Named moves (each a turn or a mirror), then the moves between two rows, first move first; the first pair answered:
j459 (before -> after):
[-21  -2 -10 -14 -14  17  -1 -13  -1   8  -7]  ->  [ -4 -12 -12   4 -14  23  -9 -17   0  -3 -12]
[ 1  6 -1 -8  3 -5  1  6 -2  3  0]  ->  [11  0 -3  2  3 -1 -3  6 -1 -3 -3]
[ -5   6   4 -11   2   4  16   4  -1  -3   0]  ->  [ 12  -3   2   6   3  10  10   0  -1 -12  -4]
[-14  11   4 -10  -2 -10  18   6  13   1  -1]  ->  [ 12  -5  -1  20  -1  -2   8   1  12 -13  -8]
j468 (before -> after):
[  5  -2 -14 -10  -2  22   5  -5   5 -21 -15]  ->  [ -3  -9   5   4   1  10   9 -18  17 -25   3]
[  8  12  -8 -15   8   3   7   6  -4  -3  -4]  ->  [  5  -5   0  12  -2  10  -7 -17  -3  -1   2]
[ 12  -7  11  16  -1 -14 -10   1  -4  -5  -2]  ->  [ 14   3   5   0   4 -17  -3  15  -4  -5  -7]
[ -7   3   4  -7 -14 -14 -20  -5  -5   3  -9]  ->  [-10   4   9  -9  -8 -23 -14  -3   1   2  -3]
j303 (before -> after):
[  1   1   5   6  16 -23  13   5  10  -6   1]  ->  [ -3   4   5   3  15 -22  14   4  11  -4   2]
[ 0 -3  1  4  5 -6 -6 -4 -6 20 -4]  ->  [ 4 -6  1  9  6 -6 -9 -4 -5 17 -6]
[-3 -2  4 -2 -3  1 -5 -5 -5  7  1]  ->  [ 0 -3  4  0 -3  1 -6 -4 -7  7  0]
j212 (before -> after):
[ 19   9  -8  -1   9   3   7  10 -13  -4 -11]  ->  [ 22   2  -5   9  10   4   7   2  -7 -10  -7]
[ -7  12 -13 -16  -6   3  -3  10 -13  16  -3]  ->  [ 10   3 -13   0  -2   0 -12  15 -18  12  -7]
[ 0  4 -6  5 -4 -7 -2 10 -2 -4 12]  ->  [ 1  3 -4  8 -4 -6 -2  7  0 -5 13]
[ 9 -6  5 13  3 -1 -6 -3 -1 -2  0]  ->  [  1  -5   6   9   1   2   1 -10   5  -5   3]
Then:
Each pair is 2 to 4 moves apart.
[  7  -3  -8   6  -6  21   3 -10   2  -7  -9]  ->  [ 14  -1 -13   2  -5  15  -4   3  -8  -1 -15]
j459 j212 j459
[  8   8 -27  -8   2  27  -3   5   0 -10 -21]  ->  [-31   0  14   0   0  -7   3 -18  13   4  20]
j459 j212 j468 j459
[ 13   3  -5   6   4  -2 -10   7  -6  -8  -8]  ->  [  4  10  -1  -8   8 -11  -2  12  -3  -4  -2]
j468 j468 j459
[  3 -16   1  21 -16  16 -14 -18  -4 -15   0]  ->  [-15  10  -3 -23 -13  -1 -11  12 -22  14  -5]
j459 j468 j212
[ 17   4 -16  -5   7   8  -4  12  -7  -4 -16]  ->  [ -2  10   1 -15  15 -14  12  13   7  -3   5]
j459 j468 j468
[-19   3   6  -5  -2  -3  -4  -3  -6  15   6]  ->  [ -8   7  -6 -11  -2   4  -6   7 -13  14  -8]
j459 j468 j468 j459
[ 12  -3 -14 -10   0  -3  -5  17  -9   0 -20]  ->  [ 10 -20   8  17   3 -15  -5  -1   5 -11   0]
j459 j212 j468
